(in the rows, 128 means zero)
One turn or mirror swaps these rows in pairs. Which row does each one swap with?
Dena: [149 151 120 110 101 170 133 128 112 132 146 153  93 125 112 122 165 102
  89 139 164]
fonok: [136 142 124 102 102 124 133 126 100 123 145 163 105 128 104 103 148 113
 107 113 176]
mikir: [126 143 101 108 167 137 127 142 168 102 137 137 106 158 137 107 158 136
 104 154 159]
pado: [ 88 151 102 128 104 129 149 110 123  85 164 121 115 150  99 122 172 134
 111 140 114]
Dogut: [105 143  99 116 127 128 149 105 124  80 142 140 139 156 101  98 160 123
 116 155 112]
sim: [112 139 106 132 100 115 163  92 140  79 135 128 116 176 131 115 154 123
 113 135 129]
zat: [121 151  98 111 159 141 121 139 164 110 145 113 106 148 143 124 157 145
 101 154 161]
Ripos: [123 145 115  89  91 143 147 111  98 117 137 170  87 136 117 115 161 122
 103 126 182]
kebem: [121 145 101 115 157 139 131 136 169 104 151 119 118 159 147 117 162 141
  98 153 171]
Mef: [ 92 140 161 119 127 122 154 122 125 106 138 151 133 151 101 144 186 134
 100 151 140]
Bebu: [129 173 136 118 106 130 129 116  93 131 140 152  89 114 119 130 159 115
 115 134 156]
rugu: [ 86 118 123 110 101 145 166 123 124  79 150 160 114 145 139 119 168 131
 109 148 129]
Vab: [ 91 131  88 119  98 122 142 106 133 114 137 148 139 150 126 129 167 148
 111 157 113]
nulo: [133 151 108 115 158 139 138 140 174 109 129 133 108 158 147 114 161 143
 109 158 159]
vazo: [127 127 146 124 111 147 130 101 104 127 136 173 102 136 102 101 154 120
 100 116 160]
Fel: [130 154 140 127 118 135 147 136 134 168 113 124 121 176 129 114 162 140
 120 150 165]
Lilep: [ 87 143  95 123 125 137 158 126 135 103 152 128  97 158  99  94 175 152
  90 155 111]
vigu: [107 140 112 106 169 140 126 129 160 109 146 119 112 164 146 119 166 138
 102 157 168]
diguz: [ 96 142 121 123 126 116 162 122 131  82 127 144 113 112 129 123 173 124
  93 158 122]
duvuv: [138 138 117 143 101 133 121  93  93 116 139 133  95 139 109  93 156 131
 104 128 174]
teni: [126 147 126 122 116 128 145 127 130 173 129 123 131 182 127 120 172 129
 107 143 164]
mubi: [127 143 134 127 113 131 146 132 132 178 116 127 118 179 118 111 162 137
 105 147 167]
Tures: [122 142 113 108 170 146 151 144 164 103 128 124 103 150 137 119 164 141
 117 153 166]
tusek: [ 89 151  93 145 124 151 167 116 159  99 141 145 130 162 104 116 169 143
 102 126 135]
tozet: [140 131 108 117 112 146 151 111  84 118 133 153 114 137 132  99 150 103
 113 110 148]
voso: [128 140 141 124 129 136 158 128 127 165 115 123 107 175 127 126 172 130
 132 144 162]
tenid: [ 83 124  97 104 101 118 162 140 122  94 149 145 108 142 123 134 148 133
  93 148 123]
mopib: [130 144 116  98 158 154 136 150 164 107 136 121 108 149 137 124 168 139
  95 156 151]
tefe: [ 94 137  94 138 133 123 158 100 126  76 152 132 111 128 115 120 157 141
 112 140 121]
vemot: [122 138 142 130 116 129 140 133 126 172 119 128 121 179 116 112 167 142
 116 150 165]
peliz: [119 154 109 124 112 151 145 104  96 153 139 164  82 128 121 129 163 112
  96 127 141]
ren: [111 143 107 113 105 159 139 112 106 144 152 170  95 120 116 122 168 133
  91 119 167]
subi: [136 143 142 106 139 118 123 135 120 105 147 151  84 137 127 125 163 108
  89 116 170]
ritu: [121 140 140 109 131 124 146 123 121 170 131 118 119 184 125 115 169 129
 104 152 166]
kole: [122 144 101 114 161 145 129 142 171 104 146 132 114 162 140 117 153 141
 106 157 156]
bome: [133 142 115 113 156 130 126 141 165  98 146 129 101 156 150 122 156 128
 101 163 165]
rovip: [119 151 106 110 173 139 142 131 168 105 138 121 106 154 137 114 157 138
 109 158 149]
div: [130 160 104 117  99 125 121 115  96 142 143 151 114 119 113  87 152 137
 106 133 161]
Makos: [ 98 122 127 103 117 116 145 115 137  70 140 156 111 148  99 125 144 134
 105 150 128]
Tebi: [126 146 126 127 126 128 151 127 121 180 123 124 131 174 124 120 168 135
  99 151 152]
bozam: [102 127 117 122  94 140 159 137 139  86 134 131 116 145 119 147 164 121
  92 172 127]
gutev: [138 143  92 111 108 139 125 124 103 134 146 144 110 116 132  91 138 141
  93 127 171]
Pur: [103 133 101 111 100 132 157  94 132  75 142 130 113 134 106 126 174 157
 122 150 143]
nul: [123 158 107 129 113 126 145  97  86 136 134 136 102 128 101 104 151 118
 112 108 154]
sasu: [ 78 146 107 111 114 134 163 136 126  88 144 123  98 116 114 127 149 138
  94 153 128]
paka: [138 154  99 136 107 129 152 132 112 130 150 134  88 165 109 107 131 130
 105 106 173]
Vafev: [120 149 151 120 118 135 148 126 132 169 120 133 135 171 115 117 176 125
 108 157 169]
rem: [ 91 114 117 130 111 126 149 109 135  79 145 165 128 142 118 132 172 136
 108 150 130]
lapaf: [136 142 140 120 119 141 142 135 123 169 113 122 109 174 127 138 173 135
 100 154 159]
mefid: [136 169 121 124 115 158 153  93 112 109 147 139 123 143 112  91 147 130
 108 114 181]
Rim: [121 147 140 132 128 132 148 121 120 173 115 115 108 172 124 119 161 137
 114 147 163]
fedu: [129 152  97 137 119 140 145 109  82 115 141 145  97 138 111 104 155 111
  77 118 164]
Did: [ 94 135  84 133 111 110 135 114 127  92 137 152 128 138 135 113 161 144
 103 163 117]
ler: [110 160  95 136 120 155 120 124  85 138 133 142  81 164 109 109 145 133
  95 126 157]

Swapped with rem: fonok
Swapped with Makos: vazo
Swapped with Pur: tozet
Swapped with sim: mefid
Swapped with Lilep: ler
Swapped with Vab: gutev
Swapped with peliz: sasu

One turn or mirror swaps these rows in pairs. Which row does each one swap with?
lukop: [117 116 128 108 105 108 122 131 119 130 114 108 178 120 142 132 145 119]
talub: [123 142 131 115 106 108 131 152 148 143  79 141 138 140 117 142 108 149]
gev: [121 121 156 143 114  88 135 141 143 151  85 107 128 158 115 148 132 116]
meli: [142 142 141 109 122  91 134 127 143 112 127 153 123 186 104 129 151 138]
nok: [129 145 127 138 112 120 146 148 139 137  85 128 150 135 110 152 113 142]
gitab: [120 130 124 105 146 137 135 146 160 155 131 167 130 162 138 117 123 121]
Duv: [122 113 156 129  88 133 156 112 148 123 123 115 133 152 118 127 158  83]
nif: [135 119 129 129 131 141 175 160 133 117 133 132 127 138 141 133 109 100]
Bib: [154 124 157 127 117 124 115 129 127 104 104 149 145 153  88 130 104 122]
rer: [134 102 119 116  99 137 157 139 117 138 108 136 112 135 127 123 170 122]
rek: [126 112 146 109 141 129  94 142 149 147 133 177 134 153 134 132 141 104]
Kot: [134 118 176 151 117 115 127 129 175 136 111 141 158 126 117 136 117 107]
lidam: [126  97 124 114 111 118 154 134 108 146  92 149 125 135 130 117 170 128]
tepid: [113 107 154 148 116 102 107 117 143 145 130 144 169 123 134 138 121 113]
Dati: [133 105 170 138 136 113 120 119 167 154 118 142 155 116 126 120 129  97]
mudo: [150 108 135 117 111  82 125 146 108 105 105 154 151 158 131 131 122  97]
rala: [ 96 119 130 116 133 129 135 129 126 110 118 143  99 127 123  99 132  99]
rig: [108 126 137 107 136 140 120 148 143 141 133 163 130 164 150 151 151  99]
ged: [122 145 149 119 126 118 132 133 174  91 133 132 119 164 110 132 154 121]
Dapi: [135 135 161 139 136  96 117 117 162 109 127 145 130 170 128 119 139 147]
Lavin: [130 109 131 135 148 126 174 156 141 114 125 124 129 143 139 127 118  99]
koper: [147 147 152 104 135  97 156 132 156 107 113 146 132 168 106 124 153 141]
sodo: [131 122 130 110 136 134 128 151 156 155 131 178 147 170 143 136 127 106]
Luv: [162 121 154 125 119 129 105 130 126 113 118 142 134 144  96 138 102 128]
doni: [140 134 170 116 126  94 131 136 173 105 123 144 126 159 132 144 152 138]
gek: [126 141 126 142 103  99 123 149 143 137  92 141 138 125 117 147 111 142]
rez: [ 96 105 135 124 145 137 145 129 121 116 118 155 113 132 122  97 130  99]
fer: [121  99 126 112 122 127 156 137 110 146 108 144 113 152 118 131 167 141]
Seta: [160 113 162 119 123 111 118 131 123 113 109 143 137 126 106 136 102 130]
Bon: [ 99 103 145 124 103 131 136 114 125 114 128 146 154 146 123 129 174  85]
feb: [113 129 157 132 118 137 124 119 105 138 138 123 143 153 106 140 155  83]
dod: [114  92 122 102 107 133 135 133 128 139 112 116 156 143 155 129 148 129]
Zolub: [136 115 157 142 120 105 149 139 137 158 101  98 136 137 110 134 147  95]
kis: [147 116 145 118 107  75 132 144 106 108 115 159 137 144 133 130 124 104]
Vero: [120 135 126 101 156 132 133 147 134 158 126 176 145 160 133 128 134 115]
remaf: [116 133 131 114 127 154 115 128 145 142 127 157 128 181 144 118 141  98]
Vezil: [ 97 120 130 112 132 139 151 132 109 112 114 141 107 129 119 117 125  92]
zeku: [107 115 128 114 102 123 139 131 125 144 126 111 164 145 159 122 143 131]
bet: [136 124 162 145 102  90 140 140 136 168 101 111 131 157 122 134 141 111]
gez: [126 133 145 122 125  86 151 132 159  98 131 151 127 175 121 123 157 132]
toki: [131 125 175 121 118 112 120 118 164 125 119 121 156 110 134 102 126 115]
vepa: [110 133 144 124 103 129 135 104 133 106 129 120 159 151 107 140 162  88]

Swapped with remaf: Dapi
Swapped with gitab: meli
Swapped with dod: gev
Swapped with Bon: Kot

One turn or mirror swaps these rows in pairs. Which row does each one swap with?
geb: [139 109 135 100  93 154 140 146 132 165 125 101 148 145 149 105 117 107
 133 115 130 146 116 124 137 120]
Sifiz: [131 129 124 160  97 138 113 100 114 152 129 125 101 129 110 120 136 133
  86 129 122 109 122 101 120 149]
rul: [123  96 137 147  99 180 172 120 136 141 132 123 115 106 104  99 145  94
  91 111 139 116 107  93 144 112]
dalal: [130  97 142 143  81 131 164  98 151 145 167 146 144 142 161  96 126 100
 112 118 143 145 107 123 118 162]
mose: [ 96 106 133 143  94 167 173 109 144 138 120 120 123 112 107  82 131  88
 102 121 141 118 101  93 128 121]
nik: [130  94 144 147  85 130 163  91 144 143 168 143 137 139 165  95 124 102
 109 108 145 140 106 127 113 164]
Gasos: [ 79 103 140 130  93 141 157 103 146 123 137 122 124 119 139  64 119 112
 113 143 122 119 115 124 113 123]
lem: [118 122 153 121 108 116 126 116 133 121 145 138 105 118 157  70 122 131
 111 129 111 119 117 149 105 121]
gile: [137 117 137 161 104 138 107 102 135 146 119 121  95 123  99 121 140 135
  90 124 128  99 125 100 115 139]
tedu: [139  77 169 133 100 116 162  78 151 123 153 160 120 123 153  94 126  98
 120 101 134 119 102 132 133 153]
sem: [136  79 155 110  87 140 138 103 165 148 131 105 135 141 137 136 107 125
 155 130 140 142 122 120 134 148]
bif: [ 95  97 127 141  96 179 166 104 139 134 125 117 126 115 109  92 135  91
 101 109 144 117 104  95 131 118]
Teti: [138 100 151  97 103 141 102  90 128 141 103 128 133 126 111 105 127 115
 139  98 115 132 104 102 167 131]
Kimup: [149  92 119 131  94 144 141 125 148 168  99 143 123 159 136 119 145 109
 141  99 144 131 101  89 137 135]
pul: [ 83 117 140 132  94 141 145 105 148 121 132 114 117 114 145  67 122 124
 113 138 122 115 118 132 107 123]
fekod: [148 113 148 147 115 143 125 105 147 142 123 111  82 116  95 138 133 132
 101 124 122  95 131 108 129 112]
tigur: [130 129 131 154  94 145  99 104 130 136 127 121  96 123 106 128 137 128
  90 124 125 109 115  97 119 151]
Muveg: [155 106 163 138 108 141 170 123 157 151 145 115  96 119 145 115 135 111
 114 130 127 100 129 138 113  86]
vev: [132 100 146 101 110 141 102  91 132 138 106 137 124 114 109 104 120 113
 129  89 114 136 106 106 168 133]
nida: [150  90 120 139 101 136 135 126 151 168  94 155 125 146 133 112 142 109
 138  93 155 132  95 105 129 130]
Pani: [102 124 144 126 104 128 136 110 135 118 147 127 110 118 153  68 124 130
 112 137 118 109 128 142 102 118]
Gog: [160 104 118 142 106 134 138 133 132 168 106 159 125 142 146 107 150 108
 129  84 137 123  93 109 123 132]
Marob: [176 112 171 128 105 141 128 108 125 150 167 113 105 110 127 132 131 116
  92 109 116 118 134 131 144 128]
Zofid: [132  91 150 138  84 127 164  96 142 143 171 144 136 142 161  90 127 104
 110 118 139 144 106 131 113 162]
big: [130 107 133 145  97 176 171 112 127 146 136 122 122 118  99 101 146  90
  88 101 139 113 114  97 143 110]
tumo: [152 104 160 142 115 138 139 107 162 137 130 113  83 109 109 128 130 127
 117 133 124  87 134 126 125 100]
rele: [132  83 159 137  93 119 160  87 150 139 166 155 126 138 165  95 124  97
 123 110 133 139 107 132 127 160]
vif: [115 120 121 157  76 138 123 105 124 151 156 129 130 133 135 118 124 125
  89 123 127 135 117 117 115 171]
navo: [103 100 127 150  98 172 176 108 134 137 128 118 123 115 116  81 133  90
 100 114 140 118 107  94 134 109]
Nosak: [137  88 154 112  94 128 131 100 162 144 134 105 136 139 140 130  95 129
 147 130 129 140 126 126 135 159]
repa: [160 106 147 148 107 171 161 116 131 146 147 131 113 108 104 119 148  93
  90 106 130 105 112 109 153 107]
Zafel: [158 102 123 129  93 142 138 128 145 161 105 161 118 149 138 104 151 106
 137  83 147 122  89 107 127 129]
feko: [ 71 102 129 135  93 158 155 111 155 125 129 120 122 124 135  76 120 103
 112 131 129 122 109 114 122 116]
Vusi: [126  94 143 148  79 134 157 106 138 147 165 136 139 141 162  95 118 110
 102 121 145 140 105 125 110 167]
nukig: [156 101 120 132 105 133 139 126 129 170 104 167 119 144 145 105 146 116
 138  85 138 132  98 108 129 132]
bupu: [155 116 140 126 102 116 133 128 123 148 121 167 110 137 160  84 141 118
 119  83 117 113 109 130 111 114]
namit: [138  83 171 126 104 119 144  64 153 110 144 162 114 116 131  96 135 108
 122  91 129 111 117 126 146 142]
repeg: [138 125 153 126 107 110 123 115 126 135 139 158 108 116 163  79 131 127
 108 107 110 111 117 146 105 117]
Sigib: [157 107 163 133 108 142 167 122 153 140 142 119  90 119 139 120 132 120
 112 133 132  94 126 139 117  87]
saf: [139 108 135  91  95 156 127 133 133 156 110  99 147 136 134 111 123 107
 129 110 119 147 112 114 154 122]
lafad: [139  99 154 100 115 139 105  85 135 135 111 139 125 112 110  99 133 117
 129  88 120 127 106 108 172 134]
Gipu: [138  83 153 107  93 132 139 105 166 146 128 109 136 146 138 136 106 126
 152 125 139 144 123 116 128 152]
telat: [122 122 156 123 110 119 119 116 134 121 142 142 105 117 151  72 125 132
 112 124 103 105 119 145 108 120]
nur: [144  78 131 125  98 153 156 114 164 157  98 118 125 144 126 131 126 107
 158 117 153 132 110  99 137 134]
Vap: [135  91 164 111 107 127 123  71 143 124 114 157 112  98 106  92 129 111
 130  95 122 115 100 111 156 140]
mekaz: [132 123 161 127 102 112 121 116 129 129 134 146 105 117 161  72 130 132
 114 117 113 115 117 152 107 119]
vovir: [118 112 123 151  81 140 136 109 124 158 159 119 141 142 146 108 121 116
  90 123 133 141 120 113 118 170]
Vutug: [147  84 127 123  97 144 148 115 163 167  97 127 132 152 125 132 129 110
 151 105 148 138 106 101 138 126]
zeto: [133 108 137  98 101 152 108 105 139 144 100 113 140 128 116 101 115 118
 138 103 114 143 112  95 160 135]
Varok: [174 107 161 127 106 156 144 116 129 148 158 112 106 107 115 131 142 107
  86 102 117 113 126 120 155 123]
kulif: [155 104 159 125 110 142 171 130 161 148 143 113 102 127 143 124 126 112
 118 134 134 100 130 132 122  85]
rarit: [134  81 170 128 104 114 160  75 154 118 154 163 115 109 145  84 126 105
 123 103 130 125 113 131 138 146]
Paz: [133  93 160 115 109 130 119  71 144 122 110 148 109 109 108  93 129 103
 126  84 121 115 105 116 165 131]
zuz: [133  89 156 114  89 136 137  99 166 147 129 105 130 145 143 131 100 130
 148 132 132 149 121 122 135 156]
gav: [136 128 123 157  98 135 101 102 122 153 127 118 109 125 114 120 139 134
  89 120 118 108 117 102 119 155]
lum: [114 120 152 125 107 120 121 111 129 123 136 139 106 120 156  70 122 130
 115 122 106 109 116 152 105 118]
tev: [144 122 132 153 107 140 110 109 133 141 122 125  84 118 104 135 147 136
  99 124 124  99 126 102 133 131]
Kul: [139  93 164 112  95 135 133 100 168 151 138 103 128 138 133 139 106 131
 147 132 126 141 133 126 138 149]
Roku: [138  78 141 122  94 143 153 107 176 156 111 112 133 147 133 131 113 110
 156 124 148 141 115 106 131 137]
vozez: [155 107 167 135 108 138 161 123 160 139 140 110  83 118 134 121 126 116
 114 130 131  98 133 133 122  87]
pida: [152 105 152 143 113 143 129  98 154 141 117 109  75 109 104 132 136 126
 116 132 124  92 131 113 134 111]
nisi: [137 112 136 152 106 176 167 123 132 147 144 116 111 109 106 108 141  94
  90 102 140 115 110  96 149 109]
guv: [119 105 136 147  77 133 150 107 134 152 162 139 144 145 154  96 119 112
 102 118 134 139 111 126 109 172]
bubun: [150 108 162 137 108 136 158 122 161 146 143 112  84 119 130 123 132 118
 109 133 126  96 129 137 120  88]
Rabes: [119 109 135 146 104 179 168 118 132 145 133 115 124 120 104  97 143  87
  89 110 139 118 108  94 145 115]
komaf: [155 117 151 123 111 115 122 126 118 146 130 161 110 125 160  85 144 122
 116  90 112 114 116 144 119 112]
tarav: [133  88 158 116 108 129 114  69 136 123 117 148 115 106 111  92 127 114
 133  91 118 123 109 116 166 139]
gepi: [137  96 152 100  99 132 110  84 139 129 100 135 123 114 108  96 128 115
 130  98 119 130 107 104 174 137]

Swapped with Kul: kulif
Swapped with guv: repeg
Swapped with vovir: komaf
Swapped with mekaz: Vusi
Swapped with nur: pida
Swapped with bubun: Gipu
Swapped with gile: nida
Swapped with vozez: sem
Swapped with rul: gepi
Swapped with saf: Varok

